(in the rows, 128 means zero)
One turn moves every row onto another: examples first, then more rows asked
Gegi: [101 117 101 107 125  93 148 102 153 122 113  86 133 129 115 118 129 101
 125 102 117 142 129 124 134 121 128 142 106 130 139 122 143 126 118 114
 134 128]
dem: [104  95 117 126 134  90 141 147 141 122 128  94 131 128 120 127 129  90
 133 135 122 136 139 130 136 134 145 123 108 124 131 114 122 126 131 171
 125 135]
kibe: [ 84 114 115 113 129  94 138 132 143 132 105  99 133 126 134 119 128  87
 153 174 128 123 149 118 158 132 140 136 110 131  95 139 127 115 101 162
 147 149]
mabeb: [ 95 138 114 120 128  90 143 127 130 124 121 103 125 129 157  72 127 117
 141 151 127 111 145 124 144 132 143 143  94 136  86 132 139 121 140 130
 134 140]
kogi: [ 92 120  91 124 127  97 133 131 137 137  96  95 133 125 131 102 128  91
 147  75 138 129 140 115 132 133 133 137 110 125 107 150 132 123 126 140
 161 148]
rerid: [155 110 131 111 140  90 138 133 114 128 104 119 135 126 122 119 122 107
 149 114 121 101 146 124 146 134 136 143 107 138 130 150 130 117 118 119
 149 107]
moza: [109 107 109 123 140  96 135 130 135 134 101 101 129 127 105 118 137  83
 140 155 109 144 138 131 142 127 148 140 104 132 138 120 128 129 120 173
 140 126]
tufik: [109  97 124 132 118  78 140 127 127 162 115 110 129 133 132 120 107 111
 157 132 130 137 150 115 156 159 122 127 113 128 101 161 123 122 146 145
 158 132]
Mub: [ 96 143  96 125 132  98 119 143 133 132 112  96 140 118 119 100 120  91
 147  94 143 138 134 116 139 145 139 132 114 137  87 139 127 110 131 145
 135 142]
mes: [108 129  94 117 132  99 113 127 125 136  87 102 143 136 115 100 118  80
 144 100 126 145 133 120 134 131 132 154 109 139  93 148 128 109 122 131
 159 132]
vufen: [ 95 103 121 113 118  92 144 125 146 123 109  93 125 137 144 132 126  86
 148 160 128 125 149 118 150 118 132 144  98 126  88 144 128 120 100 151
 155 141]
nitel: [134 122 107 114 137  89 147 140 129 126  98 104 125 125 117  91 128 152
 136 127 130 128 135 110 148 143 140 145 108 128 141 153 134 116 114 120
 131 171]
fabuv: [106 114 117 110 127  90 134 123 126 121 109 106 138 145 161  79 115 105
 132 149 115 111 146 133 136 126 136 157  98 140  91 134 136 112 143 120
 149 137]
tobuv: [152 133 118 114 138 104 127 134 135 137 120 121 130 110 123 120 130 120
 144 126 127 104 144 112 153 131 140 112 117 144 105 149 148 117 127 131
 122 116]
Numak: [152 128 128 111 131  94 122 141 129 142 117 118 118 153 136 117 125 119
 140 138 122 119 146 135 172 127 133 143 108 136 144 151 134 121 116 106
 129 149]
Gab: [ 88 121 115 119 133  85 151 119 132 131 107 104 132 133 168  72 126 113
 130 137 123  98 152 123 140 133 140 146 106 130 108 139 138 126 138 134
 157 148]
ponik: [146 119 116 114 130  78 139 140 121 130  98 101 123 144 119 108 116 150
 115 121 138 134 141 119 149 133 135 152 109 120 132 152 136 116 120 124
 142 159]
fil: [134 149 124 108 135  97 125 140 143 124 134 129 119 134 136 119 137 133
 145 136 134 112 146 122 161 125 149 141 107 130 143 151 133 122 118 121
 127 149]
kap: [138 130 100 106 131  96 131 137 140 119 106 110 125 135 115 110 128 159
 126 132 137 132 137 110 141 122 143 145 108 127 126 151 141 115 123 124
 129 159]
Sevus: [103 130 101 106 130 101 138 123 143 147  94  88 128 132  99 103 130  95
 127 127 129 143 129 142 159 134 125 136 111 136 134 122 145 125 129 120
 122 131]
ribo: [104 101 106 113 121  97 131 125 149 138 115 130 137 135 128 132 122 122
 160 139 140 133 146 111 138 134 137 135 105 127  93 166 129 120 154 145
 162 127]
Zofi: [ 87 133 112  95 132  89 144 133 151 122 117  99 131 131 107 113 130 103
 128 104 149 135 132 139 144 140 139 144 110 121 147 121 129 125 137 133
 128 127]
rof: [ 83  96 128 116 123  87 149 143 140 123 115  91 133 133 149 127 120  88
 148 155 135 120 153 122 152 136 137 139 108 123 101 138 117 116 105 157
 153 150]
luvus: [101  99 106 128 128  95 146 114 139 140 114 121 140 114 120 111 120 117
 181 144 119 136 141  99 140 154 134 135 101 141 107 159 118 113 131 135
 156 139]
Lolot: [132 123 118 115 135  95 136 123 140 132 122 116 127 133 147 114 135 124
 145 126 113 108 147 115 159 131 140 138 112 135 159 150 133 122 103 110
 132 164]
rira: [106  89 106 128 126  99 154 129 144 129 110  93 115 134 122 126 146  89
 140 129 116 136 138 129 136 107 143 131  93 127 127 126 134 140 120 162
 140 130]
dodiz: [133 111 116 114 147 106 148 142 136 140 102 126 132 110 128 106 143 118
 158 109 134  85 149 118 155 137 144 118 114 139 142 156 137 124 126 130
 141 132]

kap turns into ponik
Zofi turns into Sevus
rira turns into dem
And these:
mabeb turns into fabuv
kibe turns into vufen
Numak turns into Lolot
ribo turns into tufik
mes turns into kogi
tobuv turns into rerid

One turn moves every row onto another: examples first, then more rows asked
Rubiz: [123 123 121 122 110 112 146 160 130 128 129 125 129 146 137 146 138 110
 126 134 147 102 144 120 138 136]
dezaz: [155 108 137 118 133 123 124 124 156 126 142 135 121 137 115 132 115 121
 113 134 119  78 125 145 153 133]
zev: [120  76 108 135 130 140 138 137 139 122 140 122 147 135 123 130 103 121
 133 133 114 105 131 157 122 144]
vos: [129  99 134 127 137 114 149 106 136 144 132 142 116 141 144 148 110 117
 122 106 128 143 137 129 108 119]
sol: [151 103 136 131 129 118 139 105 144 111 138 123 110 141 150 148 158 130
 104 127 115 122 134 138 116 109]
Ditov: [113  94 104 135 120 125 137 137 119 121 131 120 118 151 128 122  93 119
 132 113 137 100 131 131 135 133]
fovok: [127  78 106 142 123 147 124 116 121 127 123 120 141 131 129 122 111 128
 132 128 112 112 133 130 126 132]
Nutes: [130  97 104 112 129 121 150 145 125 127 139 126 113 144 130 117 101 116
 117 110 154 108 132 139 122 154]
dupet: [127 135 131 111 127 141 155 118 135 106 135 110  98 131 136 139 144 101
  97 121 121 123 120 133 115 131]
Rade: [142  95 130 137 135 146 129  96 130 133 113 142 126 126 128 134 108 114
 107 113 112 118 133 122 110 126]
dalus: [143  93 136 129 131 113 133 106 150 107 132 115 117 128 148 142 153 128
 118 140 113 118 117 155 120 116]
voge: [109 129 127 129 117 115 162 149 143 129 143 120 134 131 147 146 139 112
 117 129 139 111 143 118 133 144]
vil: [159 118 117 116 119 132 135 148 153 140 127  98 140 133 119 125 130 124
 136 130 132 108 139 131 138 150]
Pamek: [144  95 134 130 141 142 114 121 159 123 125 128 124 137 125 156 128 114
 109 139 109  84 120 141 136 122]
Tasub: [138  99 132 129 131 116 125 107 145 119 148 123 122 130 140 136 153 131
 117 145 117 117 108 157 126 111]
rusi: [153  92 109 116 115 142 121 143 156 135 139 102 130 134 122 120 137 119
 130 127 133 100 142 130 145 138]
mal: [130 130 118 124 129 116 146 128 131 135 123 138 126 143 142 132 116 108
 134 123 145 141 118 145  94 136]
rolan: [114 121 125 117 122 119 160 150 134 134 148 118 134 134 158 149 139 110
 103 122 134 107 143 125 127 149]
Tive: [150 100 130 144 127 141 135 109 133 111 116 139 134 136 117 120 113 132
 101 116 103 111 130 147 116 135]
pev: [126 112 132 132 146 130 148 104 139 137 149 153 120 132 148 125 118 121
 108 115 110 140 123 133 122 126]
Guso: [132 134 126 119 123 137 141 121 132 113 134 112 106 128 143 138 149  99
  93 118 129 116 107 141 106 129]
Zas: [149  97 135 120 151 126 123 126 160 126 135 125 122 132 123 133 115 115
 111 141 121  78 124 140 149 128]
kotel: [132 140 124 113 121 138 152 132 141 120 147 116  99 135 146 149 139  89
 120 117 121 129 123 125 120 123]
ref: [157 121 120 112 112 133 139 145 154 136 139 105 149 138 125 130 127 115
 135 132 124 104 150 142 128 149]
bem: [126 115 115 121 123 121 148 129 130 131 130 115 110 158 127 133  98 107
 142 107 141 136 131 140 107 122]

Pamek turns into kotel
vil turns into dalus
bem turns into fovok
And these:
pev turns into Nutes
ref turns into Tasub

One turn moves every row onto another: examples first, then more rows asked
Saf: [111  63 151 132 122 106 138 141 125 119 128 151 125 123 130]
mem: [101  75 135 109 135 136 130 170 136 122 115 167 127 113 111]
Nima: [124  85 123 121 119 147 120 154 116 113 120 147 124 130 160]
vug: [108  61 149 145 127 135 144 159  97 125 147 163 124 112 131]
bof: [124  70  91 123 135 135 133 159 117 133 138 148 140 102 117]
safen: [113  89 117 116 119 130 171 176 117 112 134 160 105  97 138]
kat: [105  76 112 109 129 139 144 149 106 118 161 162 115  94 152]
nodil: [100  81 135 132  90 153 148 166 121 118 130 142 143 116 136]
Vup: [126  75 129 117 114 141 156 169 131 156 112 167 115  97 133]
meti: [118  86 124 130  98 117 147 175 103 127 144 175 138 103 124]
Saput: [107  82 108 102 103 130 124 165 135 121 125 157 122  98 110]
Zado: [ 97  71 100 122 121 143 133 175 106 121 135 171 120  84 125]
rezu: [102  82  94 106 117 123 125 156 108 125 142 137 124 125 133]
kav: [121  72 112 122  98 132 147 169 136 118 116 172 147 102 135]
difar: [107  74 122 145 115 140 144 168 117 119 149 123 131  95 135]
Beri: [ 93  85 115 122 137 106 143 145 132 129 129 161 136  99 147]
Til: [104  78 127 105 117 129 152 153 148 138 144 146 125 131 152]
rere: [106  74 122 145  98 107 141 167 111 133 136 176 110  98 140]
Zoko: [120  48 107 122 108 119 147 144 112 127 127 155 128 106 110]
ril: [100  65 142 118 139 129 131 164 137 122 113 167 118 116 123]
Repes: [ 95  75 104 137 110 132 139 142 115 156 115 164 115 106 146]
daga: [ 98 103 114 102 118 130 148 148 134 140 126 144 114 126 139]
damos: [101  68 141 114  97 137 152 141 119 114 145 140 109 117 145]
nef: [137  75 120 116 115 143 168 158 120 133 147 167 138 118 129]
pigir: [111  84 142 108 114 155 151 157 137 135 120 137 136  96 135]
Sutuf: [107  61 140 142 109 148 151 133 123 131 127 150 114  93 133]
sibis: [119  81 136 125 139 134 124 156  98 132 115 147 107 122 134]
dafet: [113 101 119  98 119 124 142 148  95 123 120 158 129 102 141]
nol: [108  83 112 146 119 135 141 166 113 120 142 123 114  92 131]
Somip: [118  78  95 139 127 122 138 168 121 116 131 145 101 123 138]
fabo: [120  55 136 111 105 129 125 162 124 143 150 160 112 112 157]
Satas: [122  75 114 122 148 123 132 158 135 145 124 136 112 111 143]
Noze: [128  81 129 148 111 118 132 156 121 140 114 167 110 125 128]
rik: [ 91  73 131 136 114 127 133 180 108 154 139 148 133 121 146]
Gok: [114  50 119 127  98 127 144 138 109 135 124 153 124 106 107]
roz: [117  90 141 115 109 142 138 161 138 148 152 161 113 106 117]
vovuf: [109  55 125 102 114 152 136 174 128 113 126 156 133  96 149]
folop: [123  71 124 123 133 121 154 165 121 158 110 161 139 108 142]
tebu: [124  81 120 115 107 155 124 158 126 110 122 151 119 120 159]
Vek: [ 96  83 130 118 120 147 128 147  95 139 159 155 122 105 144]

Vup turns into daga
vug turns into kav
And these:
Sutuf turns into Saput
ril turns into tebu
Repes turns into roz

One turn moves every row onto another: examples first, then more rows asked
fus: [113 131 134 105 143 137 125 128 105 120 150 129 125 130 120 129 114 106
 111 127 128 132 120 109 115 150 155 131 144 124 119 137 119]
Ziv: [128 128 119 130 121 127 120 136 145 132 164 127 134 129 136 129 110 135
 154 122 116 142 173 107 129 118 149 124 156 130 141 118 120]
zusar: [139 141 124 125 137 106 132 149  99 142 132 113 132 135 152 137 115 145
 120 116 138 126 143 120 132 128 133 142 132 159 111 134 123]
defi: [106 115 127 131 118 116  97 126 123 123 149 135 126 122 118 111 130 102
 122 111 116 134 106 111 111 132 115 118 131 133 114 124 121]
zal: [116 112 118 125 127  96 134 114 142 109 150 137 118 133 116 106 125 116
 131 121  89 120 126 105 109 135 148 131 129 113 129 145 110]
zof: [137 103 122 114 138 127 134 113 117 122 149 121 120 147 117 119 139 106
 164 117 111 125 123 117 124 142 151 109 118 132 112 137 126]
lib: [121 120 134 158 115  97 109 131 110 128 147 129 134 127 146 124 121 161
 119 126 120 138 153 109 111 124 117 143 123 141 136 126 135]
zav: [122 136 138 148 140 115 115 129 113 123 123 145 131 126 131 130 111 130
 145 124 132 120 155 113 119  98 109 134 146 132 135 105 121]
lutu: [130 115 124 160 132 112 139 143 136 130 145 128 127 132 145 110  94 127
 119 119 134 125 146 124 123 109 117 115 142 122 127 113 141]
rogik: [130 121 120 127 112 130 145 122 130 120 129 143 142 135 116 127 121 110
 125 121 128 114 109 116 134 132 136 133 146 124 130 159 142]
Miv: [141 109 129 119 113 130 136 115 131 103 141 133 122 146 120 126 109 116
 126 111 122 121 112 101 128 138 135 139 125 125 121 157 145]
Nini: [145  99 132 109 133 118 124 122 120 132 130 140 101 134 139 111 116 122
 124 125 127 130 171 118 143 130 162 109 134 132 106 119 126]
detol: [127 132 146 107 142 114 139 120 112 110 141 124 125 126 121 121 120 109
 123 120 119 124 115  98 112 165 148 135 137 122 114 131 135]
magof: [165 123 125 154 123 107 124 121 118 118 115 134 115 117 122 129 135 109
 133 129 127 155 137 126 129 120 147 117 132 135 124 113 152]
buk: [140 124 132 125 132 118 116 121 130 116 125 131 121 127 111 123 133 116
 139 137 115 111 106 110 126 126 156 127  98 121 106 127 122]
Fako: [132 120 134 125 133 113 113 149 116 130 149 123 147 121 148 127 121 140
 132 138 127 151 155  95 130 123 130 123 161 140 103 119 139]
lapo: [144 138 109 130 123 119 123 122 114 122 136 149 112 128 129 138 126 143
 137 128 103 120 134 147 136 126 153 123 104 159 127 127 115]
mak: [148 122 121 131 116  94 103 139 117 120 136 140 110 130 102 128 129 108
 123 119 107 145 160 118 123 126 148 128 148 153 116 112 112]
Bagi: [137 137 116 148 126 114 123 134 127 142 126 119 126 151 144 133 113 144
 152 120 120 132 148 117 122 105 143 136 111 151 143 120 104]
Fuf: [119 116 141 130 114 100 104 120 122 108 142 131 103 117 129 136 105 160
 137 104 100 125 135 109 122 142 123 134 134 149 133 117 109]
gima: [136 126 111 139 136 139 112 144 131 130 145 129 133 135 127 137 114 144
 122 140 136 143 151 121 132  93 151 135 142 141 112 131 120]
Tebi: [143 116 134 146 113 116 148 126 127 119 131 124 121 150 147 126 112 151
 111 127 103 140 119 120 132 151 142 122 131 154 111 127 150]
monam: [132 101 114 132 138 101 128 102 136 121 120 137  97 104 128 117 125 132
 135 109 124 136 154 128 132 109 144 122 151 122 126 138 119]
des: [138 120 111 123 145 120 139 112 104 126 136 144 116 124 124 130 134 155
 150 129 111 132 137 141 122 138 161 117 121 159 131 127 114]
savo: [132 121 139 124 138 119 139 120 114 121 125 123 112 135 161 121 109 149
 111 119 116 144 116 116 127 152 137 119 128 156 104 121 137]
didu: [125 124 118 129 124  90 133 137 124 141 152 126 133 127 168 106 108 147
 134 108 118 142 157 105 114 132 126 126 131 147 143 129 122]
nulav: [117 133 132 142 133 117 122 115 116 152 139 113 129 132 140 130 141 156
 160 118 122 123 162 124 125 130 143 133 131 148 131 112 116]
subi: [119 115 125 113 123 112 101 109 119 107 145 142 124 123 110 116 139 115
 140 106 110 135 114 100 108 132 120 136 127 142 114 139 118]
Zot: [137 121 118 153 130 115 149 135 121 143 148 105 129 133 136 132 114 160
 121 116 141 130 143 135 124 133 149 138 135 142 130 138 139]
Kozur: [129 127 146 134 125 112 120 112 112 113 135 125  93 134 138 133 119 104
 113 105 112 137 165 121 136 138 134 129 157 128 117 117 137]
zivef: [110  95 118 124 128 101 131 126 136 122 140 135 136 134 129 107 128 122
 132 137  97 131 120  94 118 127 143 117 147 110 122 152 113]
Velon: [134 129 132 126 110 125 105 136 137 125 134 129 134 122 110 134 125 109
 151 136 117 115 109 103 134 129 153 119 116 118 126 121 120]
Fakuf: [156 109 131 126 117 109 133 120 145 119 106 140 119 125 120 118 105 132
 126 118 133 152 144  93 124 126 152 136 158 139 132 122 131]
goput: [125 140 115 140 148 117 148 135 119 145 139 132 138 125 133 118 129 120
 139 117 131 119 154 143 128 118 131 119 160 142 115 114 129]
Tiso: [118  98 133 120 145 131 130 116 104 127 138 126 120 143 121 126 124 105
 166 125 121 116 127 110 123 132 141 103 131 114 130 131 115]
luzep: [131 114 127 135 121  86 135 122 125 107 137 129 112 126 134 134 103 152
 153 107  89 135 133 106 118 141 130 126 146 146 149 128 110]

zivef turns into Tiso
lutu turns into Ziv
And these:
lapo turns into Tebi
magof turns into Fakuf
nulav turns into zusar
detol turns into subi

One turn moves every row onto another: examples first, then more rows asked
gubop: [107 125 122 127 132 143 103 126 126 113 121 126 151 113 139 142 147 170
 127 154 147 145 103 140 113 109 152 128 134 110 119 126 118 110 105 142
 146 148 148 134 122 137 119 126 125 123 124 166 145 115 131]
zuv: [111 154 141 110 131 128 131 115 129 113 126  90 151 115 112 137 111 132
 137 109 128 131 111 142 152  94 146 144 177 113 155 146 102 122 102 140
 119 141 150 148 112 114 153 136 132 131 130 122 140 153 142]
Padi: [ 98 135 128 130 135 132 113 130 130 122 115  98 158 114 128 134 149 172
 133 143 153 139 113 122 120 110 163 128 142 115 136 140 117 117  96 135
 142 145 150 146 126 143 128 120 123 138 123 165 151 130 129]
dezag: [108 135 127 125 120 108 120 121 124 135 123 107 152 115 127 180 127 123
 127 127 160 115 135 150 121 124 134 149 163 111 141 140 117 118 131 128
 158 143 129 150 127 122 151 119 134 104 101 142 137 143 123]
Ronud: [109 118 150 123 145 152 106 112 116 126  97 129 134 113 151 126 135 143
 135 150 137 142  93 142 116 116 153 122 135 117 116 123 114  93 113 125
 122 137 159 138 112 131 120 121 132 142 140 147 134 122 119]
zizun: [ 99 147 165 126 126 121 124 110 121 154 105 115 124 123 137 160 127 123
 113 132 161 117 136 142 141 117 138 140 152 126 144 133 117 133 122 123
 136 151 149 149 123 118 138 108 146 135 123 132 139 164 116]
Visi: [124 124 135 114 134 156  94 129 129 119 120 132 144 122 133 132 134 145
 119 141 128 154 101 142 117 112 129 134 141 109 109 136  97  89 110 123
 138 136 146 150 111 138 126 143 143 131 137 154 134 115 152]
Nel: [ 97 136 148 114 138 132 141 114 114 127 127  98 149  93 134 122 127 148
 164 122 141 116 119 150 129  96 147 137 172  97 152 154 105 121 114 126
 121 137 150 162 113 116 148 112 153 135 121 121 126 136 136]
mer: [115 118 155 113 136 133 143 109 110 120 120 136 135 111 136 148 122 151
 122 149 159 114 151 146 134  97 146 137 137 111 128 129 135 130 154 141
 134 149 146 116 127 107 119 120 138 128 117 136 128 142 127]
Modid: [129 119 149 106 127 137 119 132 109 110 117 135 149 134 121 160 141 161
 105 128 143 120 136 117 103 106 112 147 162 100 110 113 104 119 122 131
 120 130 138 125 124 123 148 125 153 102 143 135 148 129 131]
gek: [122 150 144 118 125 115 128 120 117 115 129  87 154 120 117 134 132 163
 150 116 134 115 130 130 131  95 151 137 170 110 143 170 117 129  92 130
 121 137 140 149 125 130 146 119 133 132 126 136 121 160 135]
gazom: [143 125 137 112 125 126 129 130 112 101 145 123 145 136 124 159 124 141
  96 144 143 127 148 139 124 107 136 155 154 109 122 147 121 121 151 130
 143 145 131 131 137 120 145 125 137 132 125 156 126 133 133]
Folo: [113 122 129 126 111 154 119  94 126 126 128 144 136 124 148 137 146 121
 131 144 135 107 112 131 126 113 116 134 177 108 124 121 111 104 124 149
 138 137 145 103 128 146 140 137 124  91 112 134 134 127 124]
koram: [104 132 128 113 136 152 100 135 135 125 117 111 160 117 122 139 133 137
 126 125 136 148 110 143 135 109 136 145 156 107 122 147  97  85  98 130
 136 132 145 156 106 134 136 149 138 135 126 143 142 122 163]
Ruv: [139 123 143 128 107 143 105  88 126 117 117 137 116 133 132 125 130 123
 111 129 128 127 114 111 132 120 125 124 184 124 135 131 109 113 127 152
 136 135 146 118 140 142 151 127 121 125 123 130 125 148 128]
zun: [123 127 155 106 144 146 117 124 102 100  93 133 147 138 130 147 126 138
 126 126 141 113 131 125 108 107 110 142 151 110 119 105 111 110 133 131
 110 130 147 121 115 112 139 133 145 106 143 128 144 142 113]
lozo: [108 123 133 126 113 152 125  85 120 120 129 141 124 120 149 129 137 124
 139 149 136 108 112 138 134 109 124 132 179 109 135 126 121 113 130 157
 141 142 153 104 129 139 141 136 122 100 111 124 128 134 120]
boga: [124 132 142 116 113 157 105  88 110 126 113 144 117 134 146 118 155 136
 130 135 128 115 123 131 112 105 108 135 165 123 123 141 118 133 139 143
 134 151 150 128 135 153 127 132 134 101 123 145 128 136 141]
Bufer: [128 129 138 117 103 148 111  90 110 120 130 138 113 131 139 119 150 147
 129 141 127 116 127 131 116 107 114 135 174 115 129 151 122 140 136 148
 144 152 147 130 142 155 137 129 133 107 120 142 123 135 143]
gep: [103 136 146 108 127 131 148 111 111 129 130  98 154  92 131 125 123 146
 161 119 145 117 119 151 130  95 151 138 178  97 154 149 112 128 108 130
 124 134 148 157 118 124 150 117 150 127 124 116 126 140 134]
tis: [114 131 143 113 138 141 132 113  94 103 102 140 151 126 130 159 142 163
 115 140 152 120 129 125 105  96 124 144 154 104 128 109 112 133 138 144
 119 137 159 131 122 116 143 123 150 102 137 143 155 131 107]
sopi: [115 149 158 116 144 120 123 107 128 149 126 118 139 128 135 164 128 128
 126 124 131 113 132 141 119 108 120 141 156 118 134 164 103 110 140 107
 150 138 142 154 109 127 141 145 158 112 112 131 136 163 134]
Feras: [114 146 141 127 132 113 123 126 124 115 128  86 152 121 121 132 135 167
 148 118 135 116 129 128 128  95 150 136 166 110 145 167 115 127  91 126
 122 145 144 151 121 123 147 111 133 143 122 142 127 154 133]
Tum: [139 113 156 112 146 137 138 104 122 125 122 128 141 127 132 152 105 122
 107 133 120 120 132 136 136 120 135 138 151 103 124 131 127 108 154 113
 124 135 147 117 113 111 143 144 139 135 126 129 140 142 134]
dunos: [133 125 139 130 107 147 104  89 121 120 110 143 123 130 139 132 144 127
 105 131 141 128 111 109 124 118 127 125 180 128 134 119 103 117 130 156
 135 138 146 124 144 145 145 116 125 120 125 142 134 141 121]
zak: [ 91 128 155 113 153 152 114 112 110 133  99 105 139 105 147 122 141 140
 154 138 139 133 101 146 119 114 159 131 145 114 128 144 104  95 120 121
 120 134 154 156 114 135 127 120 143 145 138 137 134 127 128]
riro: [105 149 134 117 139 129 122 121 134 113 126  91 154 113 115 138 115 133
 139 109 128 132 113 143 151  98 140 146 174 106 155 147 100 115  99 138
 121 144 148 153 107 106 153 132 133 138 123 125 142 146 149]

Ronud turns into gubop
Nel turns into Feras
gazom turns into Tum
And these:
zun turns into tis
gek turns into zuv
koram turns into zak
Bufer turns into Ruv
zizun turns into dezag
Folo turns into boga

